A hidden rule labels the rows of this table. It goes by one to three of the table's principal directions, not those with the most spread.
  -0.69  2.12  -1.46  -0.87  2.10  0.61  0.77  1.85  -0.17  0.51  0.95  0.12  1.39  -0.55  0.72  0.29  1.78  -0.44  1.03  0.41  1.42  0.68  -0.72  0.88  -0.72  -0.51  0.18  0.43  -0.36  -2.56  2.80  0.97  2.62 2
  -1.44  -1.21  1.29  -0.94  -0.66  -2.48  -1.34  -2.53  -0.55  0.52  1.39  -2.21  -1.23  -0.38  0.23  -1.62  -2.50  1.24  -1.16  0.27  -2.02  -0.92  2.07  -0.93  0.35  -1.26  0.31  0.90  -0.82  0.20  -2.11  0.32  -0.71 1
  0.52  0.56  -0.09  0.82  0.80  -0.11  0.17  0.40  0.30  0.09  0.27  0.46  -0.40  -0.51  0.29  0.12  0.79  -0.38  0.72  -0.08  0.20  -0.56  -0.20  -0.22  -0.22  -0.12  -0.33  -0.83  -0.29  -0.39  1.53  0.50  -0.09 2
  1.90  0.40  -0.60  0.14  -0.09  2.08  0.05  1.61  -0.06  0.78  -1.85  1.94  1.27  -0.21  -0.44  0.76  1.24  -1.20  0.21  0.24  1.24  1.48  -1.70  1.15  0.47  1.29  -0.10  -0.66  0.87  1.06  -0.13  -0.84  -0.16 2
  -0.27  -0.64  -1.16  -1.54  -0.09  1.28  -2.14  1.29  0.42  1.16  -0.74  1.01  0.41  -1.96  -0.99  -0.23  -0.08  -0.64  0.32  0.54  0.87  2.20  -0.61  2.83  0.60  0.31  0.83  -0.45  0.46  1.11  0.17  -1.11  2.09 3
  -1.80  0.54  1.02  0.77  0.03  -1.74  -0.60  -1.08  1.37  -1.27  1.03  -1.49  -0.95  1.00  0.24  -1.26  -0.57  1.90  0.18  -0.83  -1.17  -2.25  0.68  -2.09  -0.55  -1.74  -0.16  0.99  -0.65  -1.55  -0.21  0.86  -0.60 3
  1.38  2.70  -1.59  -0.18  3.13  1.29  1.44  2.14  -0.75  1.30  0.00  1.09  3.33  -0.28  1.29  0.65  2.21  -1.44  0.72  0.46  1.83  0.89  -1.53  1.38  -0.70  -0.44  -0.11  -0.05  -0.59  -2.29  2.89  1.16  1.50 1
  -0.77  0.35  0.84  -0.68  -1.23  0.55  -0.61  -0.12  0.54  -0.42  -0.74  -0.69  0.43  1.28  -0.64  -0.44  -0.10  1.34  -0.93  0.01  -0.33  0.06  -0.65  -1.11  -0.13  -0.23  -0.01  2.16  0.75  -0.23  -2.29  -0.51  -0.52 2
  0.80  0.15  1.81  2.99  -0.73  -1.47  1.04  -1.03  1.29  -1.84  0.40  -0.44  -0.92  2.32  0.63  0.21  0.58  1.11  -0.06  -1.06  -1.31  -3.07  -0.45  -3.58  -0.82  -0.71  -0.88  0.02  -0.62  -0.65  -0.06  1.01  -2.88 1
  -0.03  -0.55  -1.54  -1.63  0.39  1.69  -0.38  1.40  -1.09  1.77  -0.25  1.30  0.00  -2.37  -0.38  0.40  0.26  -1.64  0.55  0.90  1.53  2.76  0.02  2.91  1.05  1.54  0.68  -1.00  0.73  1.34  1.33  -0.89  2.53 1
  -1.27  1.45  0.09  0.15  0.66  0.45  -0.12  0.54  0.82  -0.57  -0.14  -0.25  0.83  0.79  0.16  -0.45  0.22  0.92  0.61  -0.59  0.50  -0.74  -0.34  -0.25  -0.32  -0.97  0.05  0.93  0.33  -1.59  0.09  0.54  0.36 1
  1.18  -1.07  -1.60  -0.84  0.09  0.00  0.71  0.15  -1.05  0.17  -0.37  0.64  0.00  -0.86  -0.39  0.75  -0.21  -1.50  -0.12  0.37  0.31  1.59  0.52  1.74  0.29  1.28  0.07  -1.63  -0.34  1.21  0.30  -0.90  0.65 1
  -0.37  1.19  1.35  1.73  -0.58  0.82  -0.91  1.51  1.72  0.44  0.10  0.96  -0.50  0.33  0.44  -0.39  1.73  0.80  1.16  -0.31  0.51  -1.06  -1.90  -1.71  0.31  -0.23  0.09  0.45  0.77  -0.72  0.93  0.74  -0.03 1
  0.03  -0.72  0.64  -0.41  -1.04  0.10  -1.34  -0.50  0.37  0.27  -0.63  -0.12  -0.70  -0.33  -0.80  -0.57  -0.51  0.46  -0.67  0.24  -0.59  0.32  -0.04  -0.26  0.35  0.11  -0.01  0.53  0.36  1.21  -1.43  -0.82  -0.66 2
  0.45  -3.38  -0.04  -0.31  -1.37  -1.71  0.34  -2.61  -1.46  -0.30  0.42  -0.52  -3.34  -1.42  -0.76  0.14  -2.42  -0.95  -0.78  0.19  -1.46  0.31  2.95  0.40  0.94  1.57  -0.21  -2.21  -0.41  3.32  -0.87  -1.25  -1.14 1
  0.60  0.96  0.23  0.70  0.14  0.86  0.53  0.88  0.29  -0.07  -0.50  0.54  1.40  1.06  0.40  0.47  0.96  0.02  0.14  -0.20  0.57  -0.21  -1.29  -0.37  -0.28  -0.08  -0.06  0.49  0.31  -0.72  0.01  0.39  -0.32 3
  -2.90  -1.75  1.83  -0.74  -2.77  -1.12  -2.54  -1.43  1.22  -0.23  0.80  -1.63  -1.97  0.37  -0.68  -1.71  -1.90  2.42  -0.91  -0.15  -1.61  -0.43  0.72  -1.49  0.81  -0.69  0.89  2.08  0.43  0.88  -2.78  -0.61  0.21 3
  0.22  -0.03  0.18  -0.17  -0.07  -1.08  0.47  -1.06  -0.39  -0.70  0.11  -0.95  -0.24  0.59  -0.09  0.03  -0.61  0.28  -0.54  -0.05  -0.86  -0.74  0.79  -0.73  -0.52  -0.31  -0.44  0.08  -0.45  -0.38  -1.04  0.11  -1.11 2
  -0.19  -2.93  -0.97  -0.84  -1.78  -0.85  -1.02  -0.32  0.29  -0.40  0.62  0.19  -3.13  -1.83  -1.37  0.33  -0.43  -0.60  -0.07  0.49  -0.65  1.46  0.90  0.89  0.50  1.48  0.40  -1.63  -0.34  2.47  0.63  -1.61  1.41 2
  -0.35  0.52  0.45  0.04  0.91  -0.51  0.56  -0.73  -0.61  0.45  0.72  -0.69  0.24  0.07  0.76  -0.48  -0.27  0.21  -0.30  0.09  -0.26  -0.58  0.65  -0.66  -0.07  -0.60  -0.15  0.66  -0.41  -0.64  0.46  0.71  -0.24 1
  0.02  -1.30  0.68  0.99  -0.48  -1.09  0.63  -1.42  -0.16  -0.77  0.82  -0.53  -1.77  0.04  0.11  0.25  -0.65  0.05  -0.27  -0.25  -0.91  -1.05  1.17  -1.05  -0.11  0.16  -0.33  -0.58  -0.43  0.94  0.54  0.12  -0.98 1
  -0.02  0.94  -0.73  -1.07  0.35  1.61  0.02  1.10  -0.51  0.87  -1.23  0.69  2.25  0.31  0.02  -0.09  0.05  -0.31  -0.04  0.10  1.19  1.46  -0.81  1.49  0.54  0.34  0.44  0.67  0.79  -0.27  -1.08  -0.37  0.78 3
  -0.11  1.11  1.20  0.13  -0.01  0.57  -0.59  0.10  0.10  0.57  -0.38  -0.29  1.02  0.55  0.27  -0.30  0.04  0.66  -0.19  0.09  0.00  -0.63  -0.67  -0.60  -0.12  -0.80  -0.08  1.29  0.61  -0.77  -1.21  0.59  -0.88 2
  0.84  -0.61  -1.32  -0.91  0.65  -0.63  1.24  -0.44  -1.33  -0.38  0.41  -0.35  -0.49  -0.79  -0.28  1.04  -0.14  -1.23  -0.20  0.52  -0.08  0.69  1.13  1.04  -0.57  0.68  -0.37  -1.19  -0.64  0.19  0.84  -0.26  0.37 2
  0.20  0.36  -0.41  -0.93  0.53  0.94  -0.32  0.31  -0.37  0.35  -0.70  0.07  1.21  -0.31  -0.37  0.20  -0.13  -0.28  -0.33  0.31  0.48  0.83  -0.21  1.28  -0.22  -0.19  0.04  0.51  0.33  -0.01  -0.41  -0.28  0.29 1
  0.39  -1.02  -0.22  -0.80  -0.73  -0.48  -1.29  -0.71  -0.30  0.43  -0.91  0.12  -0.88  -1.06  -0.89  -0.55  -1.44  -0.37  -0.12  0.15  -0.57  0.55  0.92  1.09  0.78  0.47  0.05  -1.24  0.21  1.47  -1.98  -0.96  -0.72 1
  -0.55  2.08  0.87  1.19  1.47  -0.40  0.84  0.32  0.26  0.20  1.31  -0.48  0.15  0.47  1.32  -0.31  1.28  0.61  0.76  -0.16  0.17  -1.78  -0.35  -1.89  -0.65  -1.15  -0.41  0.81  -0.36  -2.35  1.99  1.82  -0.10 2
  1.43  -2.56  -1.24  0.39  -0.87  -0.90  0.48  -0.87  0.11  -1.49  -0.51  0.62  -1.58  -0.35  -1.07  0.84  -0.65  -1.07  -0.34  -0.34  -0.69  0.57  0.90  0.81  -0.01  1.28  -0.26  -2.38  -0.79  2.40  0.26  -1.47  -0.55 3
  1.13  0.71  -0.40  1.44  1.31  -0.09  1.23  0.35  0.09  -0.56  0.14  0.71  -0.42  -0.26  0.37  0.76  1.09  -0.88  0.96  -0.32  0.40  -0.96  -0.01  -0.24  -0.60  0.11  -0.72  -1.57  -0.41  -0.47  2.31  0.62  -0.59 1
  2.23  2.40  -2.42  1.13  3.96  -0.56  3.78  1.25  -1.31  -0.55  0.97  0.78  1.50  -0.15  1.59  1.81  2.32  -2.35  1.64  -0.11  1.34  -0.71  0.08  0.73  -1.58  -0.02  -1.05  -2.65  -1.66  -2.85  4.80  1.82  0.58 2
  -1.98  0.24  2.12  -0.25  -0.71  -0.54  -2.43  -0.77  1.17  0.32  0.96  -1.58  -0.72  -0.13  -0.14  -1.26  -0.60  2.08  -0.50  0.23  -1.09  -1.32  -0.05  -1.44  -0.38  -1.95  0.28  2.45  0.27  -0.82  -1.06  0.67  -0.18 1
  1.85  -1.42  -1.67  0.47  0.24  -0.58  0.79  0.09  -0.61  0.01  -0.28  1.46  -1.79  -1.71  -0.42  0.70  0.13  -2.09  0.85  0.04  0.22  0.87  0.87  1.36  0.67  1.84  -0.34  -3.64  -0.60  1.96  1.65  -0.88  0.04 1
  -0.60  -2.15  1.14  0.51  -2.22  -1.56  -0.89  -2.00  0.63  -1.30  0.09  -0.84  -3.50  -0.10  -1.14  -0.47  -1.58  0.89  -0.41  -0.39  -1.75  -1.14  1.60  -1.53  0.39  0.49  -0.35  -0.68  0.15  1.94  -1.76  -0.92  -1.73 2
  0.18  1.63  0.94  1.93  0.87  -0.45  0.04  0.29  1.33  -0.98  0.32  -0.11  0.15  0.90  0.53  0.14  1.02  0.73  0.96  -0.69  -0.16  -2.46  -0.76  -1.54  -1.12  -1.49  -0.62  -0.03  -0.26  -1.93  1.06  1.42  -1.25 1
  1.36  0.48  -2.27  -1.27  1.16  0.35  1.62  0.53  -1.26  -0.50  -0.90  0.38  1.18  -0.18  -0.44  1.14  0.31  -1.53  0.04  0.27  0.78  1.38  0.37  1.91  -0.55  0.90  -0.40  -1.26  -0.29  -0.34  0.20  -0.61  0.49 2
  -0.93  2.09  0.91  -0.94  1.13  0.71  -0.14  -0.20  -0.95  1.32  -0.37  -0.90  2.66  0.82  0.94  -0.99  -0.84  0.81  -0.50  0.12  0.36  -0.29  -0.02  0.06  0.17  -1.35  0.20  2.27  0.62  -1.76  -1.95  1.01  -0.41 1
  0.42  -1.26  -0.69  -0.76  -0.51  0.19  -0.37  -0.34  -0.37  -0.25  -0.65  0.20  -0.54  -0.76  -0.94  0.46  -0.79  -0.64  -0.28  0.18  -0.08  0.92  0.63  1.40  0.14  0.68  0.02  -0.87  0.18  1.44  -0.66  -1.03  0.00 1
  0.85  1.38  -0.13  0.61  0.80  1.74  -0.79  1.73  0.82  0.80  -1.06  1.56  0.48  -0.87  -0.26  0.11  1.59  -0.56  1.05  0.08  1.20  0.30  -1.55  0.62  0.10  0.14  -0.24  -0.47  0.76  -0.08  1.24  0.00  0.13 2
  -0.39  -1.43  -0.30  -1.87  -1.89  -0.17  -0.79  -1.11  -0.30  -0.51  -1.40  -0.67  -0.20  0.57  -1.43  -0.63  -1.76  0.62  -1.48  0.09  -0.80  1.35  0.75  0.40  0.62  0.76  0.21  0.82  0.47  1.59  -3.79  -1.87  -0.54 2
  0.07  0.87  -1.90  -1.28  1.19  0.97  0.13  1.26  -0.20  0.23  -0.86  0.68  1.77  -0.35  -0.29  0.08  0.39  -0.71  0.38  0.05  1.17  1.57  -0.43  2.10  0.00  0.18  0.29  -0.29  -0.01  -0.62  0.40  -0.50  1.57 3
  -0.67  1.75  -0.06  -0.18  1.30  0.67  -0.26  1.13  0.23  0.90  0.42  0.13  1.13  -0.32  0.67  -0.41  0.97  0.19  0.69  0.17  0.85  -0.01  -0.80  0.14  -0.14  -0.80  0.19  0.81  0.10  -1.65  1.29  0.88  1.18 2
  -1.00  0.19  1.38  0.53  -0.27  -0.26  -0.45  -0.33  0.25  0.31  1.03  -0.63  -1.02  -0.15  0.42  -0.32  0.07  0.78  0.16  0.10  -0.36  -1.05  0.15  -1.28  -0.05  -0.57  0.03  0.86  0.26  -0.42  0.43  0.79  -0.13 1
  -0.58  -1.86  1.14  -1.65  -2.02  0.01  -0.54  -1.25  -1.42  1.31  0.36  -1.09  0.17  0.24  0.00  -0.36  -1.56  0.48  -2.09  0.98  -0.84  1.46  0.49  -0.19  0.91  0.59  0.77  2.09  0.45  1.65  -2.82  -0.72  0.09 1
  1.86  -1.58  -0.55  -0.29  -0.27  0.17  0.91  -0.88  -1.46  -0.04  -0.76  0.41  -0.34  -0.61  -0.56  1.18  -0.74  -1.50  -0.79  0.41  -0.20  0.94  0.88  1.19  0.09  1.32  -0.42  -1.40  0.00  2.11  -0.51  -0.94  -1.05 1
  0.71  -2.03  -0.49  0.61  -1.50  -1.15  0.75  -0.86  0.26  -1.58  -0.03  0.12  -2.12  0.37  -0.77  0.58  -0.29  -0.27  -0.29  -0.36  -0.90  -0.05  0.72  -0.74  0.07  1.28  -0.31  -1.52  -0.52  1.68  -0.18  -1.07  -0.72 1
  -0.46  -0.87  -0.45  -1.06  -1.15  -0.10  -1.41  0.07  1.11  -0.82  -0.56  -0.34  -0.08  0.21  -1.26  -0.29  -0.21  0.77  -0.74  0.06  -0.52  0.85  -0.48  0.33  -0.31  -0.18  0.29  0.82  -0.12  0.49  -1.27  -1.18  0.57 2
  0.86  -0.83  -0.90  0.45  1.44  -2.17  1.66  -1.34  -0.92  -1.08  1.64  -0.95  -0.49  -0.30  0.62  0.94  -0.40  -0.93  -0.16  -0.02  -0.86  -0.94  1.63  0.19  -1.23  -0.56  -0.48  -1.56  -1.91  -0.55  2.11  0.81  -0.19 1
  -0.43  -1.43  1.75  0.82  -2.25  0.30  -1.55  -0.71  0.67  0.24  -0.75  0.38  -1.58  0.02  -0.55  -0.66  -1.23  0.74  -0.12  -0.36  -0.61  -0.46  0.08  -0.73  1.29  0.55  0.27  -0.06  1.19  2.11  -2.28  -0.70  -1.43 3
  0.66  0.85  -0.60  0.14  1.22  -0.50  0.95  0.09  -0.05  -0.85  0.29  -0.49  1.53  0.81  0.39  0.73  0.52  -0.15  -0.13  -0.10  -0.05  -0.60  -0.29  0.10  -1.35  -0.98  -0.32  0.14  -0.91  -1.61  0.72  0.74  -0.14 1
  -1.56  -1.27  1.17  -1.44  -2.39  0.80  -2.34  -0.24  0.25  1.17  -0.53  -0.32  -0.37  -0.25  -0.77  -1.15  -1.33  1.17  -0.96  0.44  -0.36  1.32  -0.24  0.20  1.35  0.34  0.99  1.85  1.28  1.62  -3.08  -1.14  0.51 1
  -1.09  0.56  0.02  -0.71  0.61  -0.39  0.69  -0.40  -0.93  0.46  0.87  -0.88  0.44  0.16  0.78  -0.39  -0.56  0.26  -0.09  0.13  0.05  -0.07  0.82  -0.11  0.14  -0.36  0.25  0.78  -0.12  -1.04  -0.04  0.68  0.66 3
  -2.03  0.24  2.72  -0.58  -0.79  -0.29  -1.46  -1.53  -0.39  1.29  0.78  -1.88  0.55  0.67  0.73  -1.52  -1.75  1.97  -1.25  0.30  -1.03  -1.03  0.53  -1.46  0.44  -1.64  0.52  3.18  0.64  -0.54  -2.70  0.91  -0.85 1
  -0.96  -0.52  -0.80  -2.52  -0.57  1.13  -0.41  -0.04  -1.16  0.76  -0.81  -0.24  0.29  -0.72  -0.93  -0.28  -1.06  -0.17  -0.78  0.65  0.51  2.27  0.70  1.70  0.79  0.98  0.46  0.94  0.94  1.04  -1.75  -1.35  1.24 1
  -1.94  1.51  1.01  -0.88  0.35  -0.48  -0.14  -0.59  -0.20  0.17  0.80  -1.79  1.11  1.15  0.71  -1.03  -0.58  1.66  -0.55  0.04  -0.41  -0.88  0.28  -1.25  -0.39  -1.58  0.20  2.67  0.05  -2.21  -1.37  1.04  0.15 2
  -0.44  1.14  0.75  0.82  0.61  -0.54  -0.01  -0.29  0.89  -0.73  0.20  -0.71  1.07  1.38  0.54  -0.50  0.12  1.14  -0.10  -0.59  -0.43  -1.56  -0.43  -1.29  -0.76  -1.58  -0.19  1.15  -0.46  -1.63  -0.19  0.92  -0.80 3
  -0.03  1.46  -0.37  0.56  0.73  -0.45  0.05  1.41  1.07  -0.23  0.89  0.12  0.26  0.21  0.52  0.11  1.90  0.25  0.94  0.00  0.30  -0.63  -1.28  -0.86  -0.82  -0.69  -0.05  0.03  -0.64  -2.12  1.90  0.95  1.04 1
  -0.04  2.29  -0.57  0.47  1.24  1.63  0.74  2.48  0.53  0.51  0.16  1.14  1.23  0.07  0.70  0.56  2.58  -0.34  1.35  0.09  1.77  0.30  -1.91  -0.01  -0.35  0.07  0.03  0.38  0.47  -1.93  2.57  0.88  1.65 2
  0.64  -0.70  -2.43  -2.35  0.60  1.20  0.25  1.17  -1.45  1.35  -0.50  0.97  1.36  -1.52  -0.39  0.51  0.13  -1.77  -0.33  0.96  1.25  3.41  -0.09  3.20  0.63  1.44  0.72  -0.65  -0.09  1.07  0.63  -1.26  2.61 1
  -1.33  0.96  -0.48  -1.95  0.11  1.76  -1.51  1.40  0.18  1.07  -0.67  0.15  1.51  -0.61  -0.53  -0.51  0.13  0.37  0.07  0.49  1.10  1.67  -0.86  1.71  0.30  -0.29  0.72  1.58  1.04  -0.59  -0.84  -0.45  1.95 1
Here are more rows. What is the label of each one?
  1.44  0.89  -0.91  1.40  0.70  0.81  0.26  1.80  1.22  -0.51  -0.83  1.71  0.89  0.26  0.01  0.75  1.84  -0.75  1.16  -0.51  0.97  -0.09  -1.75  0.45  -0.41  0.18  -0.22  -1.40  -0.16  -0.48  1.71  0.10  0.12 -> 3
  -1.44  -0.50  1.12  -0.13  -1.29  -0.41  -0.71  -1.10  0.61  -0.52  -0.13  -0.96  -0.27  1.23  -0.22  -1.11  -1.18  1.62  -0.87  -0.48  -0.86  -0.55  0.34  -1.32  0.40  -0.51  0.26  1.69  0.27  0.29  -2.16  -0.35  -0.67 -> 3
  -1.41  -0.75  0.66  0.17  -0.83  -0.52  -0.68  -0.16  0.35  0.22  1.20  -0.35  -1.36  -0.42  0.29  -0.42  -0.38  0.57  0.37  -0.01  -0.28  -0.33  0.37  -0.48  0.50  -0.09  0.56  0.14  0.11  0.16  0.42  0.30  0.87 -> 3
  1.22  1.86  -0.47  1.89  2.14  -0.14  2.26  0.75  -0.19  -0.18  0.51  0.86  0.00  0.18  1.20  0.52  1.91  -0.94  1.32  -0.40  0.77  -1.27  -0.28  -1.13  -0.46  0.16  -0.91  -1.42  -0.65  -1.45  3.28  1.28  -0.45 -> 2
  2.11  -0.12  -0.63  0.29  0.04  1.37  0.13  1.47  -0.26  1.05  -0.82  1.82  0.20  -1.04  -0.23  0.98  1.57  -1.58  0.32  0.64  0.94  1.42  -1.38  0.94  0.30  1.42  -0.14  -1.26  0.32  1.23  1.22  -0.58  0.27 -> 2
  1.21  2.91  -1.90  0.40  1.83  1.99  1.08  3.47  0.99  -0.32  -0.88  1.79  2.55  0.55  0.21  1.26  3.46  -0.90  1.55  -0.09  2.22  0.75  -2.84  0.90  -1.11  0.09  -0.23  -0.33  0.13  -2.53  2.72  0.50  1.68 -> 2
  0.52  1.50  1.68  1.84  1.14  -0.60  0.94  -0.49  -0.31  0.31  0.99  -0.50  0.19  0.57  1.45  0.18  0.54  0.21  0.42  -0.11  -0.31  -2.41  -0.01  -1.88  -0.66  -1.14  -0.66  0.22  -0.23  -1.60  1.02  1.99  -1.73 -> 2
  0.66  0.08  -1.41  -0.36  0.51  1.06  0.98  0.89  -0.55  0.25  -0.78  1.18  0.34  -0.44  -0.19  0.42  0.58  -1.16  0.40  0.02  1.08  1.42  -0.16  1.21  0.51  1.34  -0.01  -1.01  0.26  0.66  0.91  -0.71  0.83 -> 3
  -1.01  2.10  0.95  -0.11  1.00  0.55  -0.05  0.71  -0.11  1.09  0.80  -0.55  1.23  0.29  1.07  -0.47  0.86  0.75  0.27  0.33  0.53  -0.62  -0.74  -0.88  -0.27  -1.13  0.13  1.90  0.33  -2.17  0.56  1.42  0.60 -> 2
  1.16  -0.56  -1.09  0.36  0.10  0.14  1.58  0.08  -0.29  -1.11  -0.41  0.56  -0.10  0.43  -0.31  1.13  0.54  -0.90  -0.06  -0.19  0.27  0.42  0.07  0.29  -0.41  1.02  -0.42  -1.08  -0.32  0.59  0.88  -0.56  -0.17 -> 1
  -0.75  -1.24  0.58  -1.03  -1.59  -0.30  -1.64  -0.65  0.26  0.13  -0.11  -0.67  -0.77  -0.28  -0.85  -0.52  -1.09  0.76  -0.80  0.33  -0.82  0.50  0.28  0.09  0.33  -0.05  0.43  0.78  0.33  1.00  -2.02  -0.78  0.03 -> 2
  -2.04  -3.04  -0.16  -3.15  -3.11  0.12  -2.06  -1.76  -0.44  -0.04  -1.41  -1.07  -0.63  0.06  -1.98  -1.39  -3.46  1.16  -2.11  0.17  -1.01  2.51  1.56  1.49  1.62  0.99  1.12  1.58  0.98  3.10  -5.25  -2.82  0.49 -> 3
  -0.25  -2.45  -0.39  -0.39  -1.40  -0.68  -2.01  -0.58  1.05  -0.41  -0.23  0.20  -1.37  -1.01  -1.20  -0.49  -1.18  0.13  -0.37  -0.13  -0.84  0.79  0.41  1.11  0.49  0.17  0.56  -0.92  -0.41  2.15  -0.64  -1.40  0.49 -> 3
  0.22  -1.44  -1.73  -1.42  -0.33  0.30  -0.85  0.33  -0.04  0.04  -0.74  0.65  -0.14  -1.24  -1.13  0.09  -0.58  -0.85  -0.13  0.23  0.29  2.03  0.30  2.37  0.45  0.88  0.46  -1.12  -0.14  1.57  -0.18  -1.54  1.36 -> 3
  0.03  0.95  -1.36  -0.73  1.61  -0.61  1.93  -0.20  -1.28  -0.33  0.59  -0.50  -0.40  -0.45  0.25  0.37  0.30  -0.82  0.44  0.21  0.36  0.05  1.34  0.23  -0.46  0.40  -0.63  -0.82  -0.53  -1.15  1.47  0.35  0.52 -> 2
  -0.24  -1.06  1.35  0.15  -1.44  -0.85  -0.66  -1.78  0.28  -0.61  -0.51  -0.99  -0.24  1.24  -0.36  -0.77  -1.61  1.22  -1.34  -0.37  -1.41  -0.79  0.56  -1.26  0.21  -0.49  -0.06  1.09  0.02  0.96  -2.87  -0.48  -1.93 -> 3
  0.76  1.27  -1.12  0.45  1.42  -0.12  1.11  1.05  0.45  -0.95  0.41  0.21  0.42  0.19  0.15  0.93  1.85  -0.48  0.67  -0.03  0.51  -0.38  -0.73  -0.17  -1.36  -0.34  -0.55  -0.51  -0.77  -1.71  2.44  0.59  0.60 -> 2
  1.48  -0.31  -0.63  1.40  0.32  0.38  1.12  0.39  0.15  -0.52  -0.62  1.35  -0.29  0.05  0.03  0.76  0.76  -1.03  0.52  -0.48  0.46  -0.04  -0.34  0.13  0.11  0.97  -0.41  -1.72  -0.16  0.91  1.41  -0.30  -0.59 -> 3
  -1.58  -2.75  1.35  -1.49  -2.59  -1.00  -1.10  -2.51  -0.81  -0.08  0.40  -1.80  -1.88  -0.01  -0.87  -0.69  -2.80  1.14  -1.87  0.39  -1.70  0.40  1.97  -0.48  0.78  0.34  0.49  1.40  0.46  2.21  -3.38  -1.14  -0.63 -> 1
  -0.38  0.74  -1.76  -1.53  0.70  0.74  -0.17  1.56  0.14  0.27  -0.04  0.43  0.39  -0.92  -0.52  0.11  1.20  -0.46  0.47  0.51  1.01  1.70  -0.60  1.31  -0.19  0.43  0.25  0.05  -0.05  -0.73  1.30  -0.54  2.37 -> 2
  -1.45  -1.39  0.01  -1.93  -1.53  -0.57  -1.97  -0.97  0.23  0.07  -0.37  -1.00  -0.42  -0.25  -1.10  -1.22  -1.89  1.05  -1.07  0.19  -0.92  1.04  0.79  0.68  0.64  -0.21  0.69  1.05  0.16  1.04  -2.88  -1.26  0.49 -> 1
  0.05  -0.10  -0.80  0.48  1.22  -1.24  0.79  -0.23  0.19  -0.82  1.18  -0.47  0.72  0.34  0.70  0.33  0.10  -0.16  0.10  -0.32  -0.27  -0.64  0.27  0.23  -0.95  -1.02  0.09  -0.46  -1.49  -1.14  1.84  0.79  0.67 -> 3
  0.22  -0.70  -1.25  -1.77  0.60  -0.08  1.04  -0.75  -2.13  0.50  -0.09  -0.43  0.58  -0.73  -0.05  0.45  -1.36  -1.16  -0.58  0.52  0.21  1.43  1.60  1.98  0.28  0.76  0.11  -0.61  -0.13  0.62  -0.68  -0.48  0.53 -> 1
  -0.49  3.71  -1.81  -0.48  3.72  1.18  0.81  3.23  -0.03  1.42  1.37  0.72  2.98  -0.90  1.70  0.37  2.93  -0.87  1.96  0.49  2.39  0.60  -1.75  1.54  -1.00  -1.28  0.41  0.31  -0.59  -4.15  4.65  2.10  3.63 -> 1
  0.65  2.28  -0.79  0.02  2.21  0.45  0.44  1.31  -0.25  0.70  -0.01  0.46  1.82  -0.39  0.77  0.26  1.19  -0.73  1.02  0.15  1.03  -0.22  -0.72  0.90  -0.62  -0.80  -0.23  -0.47  -0.26  -2.15  1.51  1.16  0.53 -> 2
  -0.28  0.34  -0.20  0.83  0.68  0.47  -1.60  1.56  1.69  0.48  0.56  1.04  -0.18  -1.29  0.09  -0.20  1.35  -0.06  1.27  -0.05  0.64  -0.04  -1.33  0.67  -0.14  -0.74  0.43  -0.57  -0.23  -0.39  2.66  0.41  1.58 -> 3
  0.12  0.99  -1.05  0.26  0.99  -0.58  -0.06  0.60  0.74  -0.50  -0.25  0.36  0.33  -0.01  0.03  -0.43  0.41  -0.10  0.95  -0.50  0.23  -0.40  -0.15  0.32  -0.21  -0.46  -0.13  -1.11  -0.61  -1.11  0.67  0.20  0.27 -> 1
  0.18  -0.32  -1.03  -0.43  0.62  -0.24  0.57  0.25  -0.33  -0.03  0.54  0.06  0.15  -0.44  0.12  0.34  0.34  -0.60  -0.03  0.21  0.21  0.69  0.17  0.68  -0.24  0.21  0.11  -0.41  -0.65  -0.08  1.35  -0.07  1.12 -> 3
  -0.06  0.94  -0.66  -0.24  1.58  0.08  1.55  0.11  -1.34  0.63  0.56  -0.08  1.20  -0.04  1.08  0.20  -0.02  -0.74  0.31  0.07  0.71  0.14  0.59  0.65  0.05  -0.03  0.02  -0.21  -0.28  -1.06  1.09  0.87  0.64 -> 3
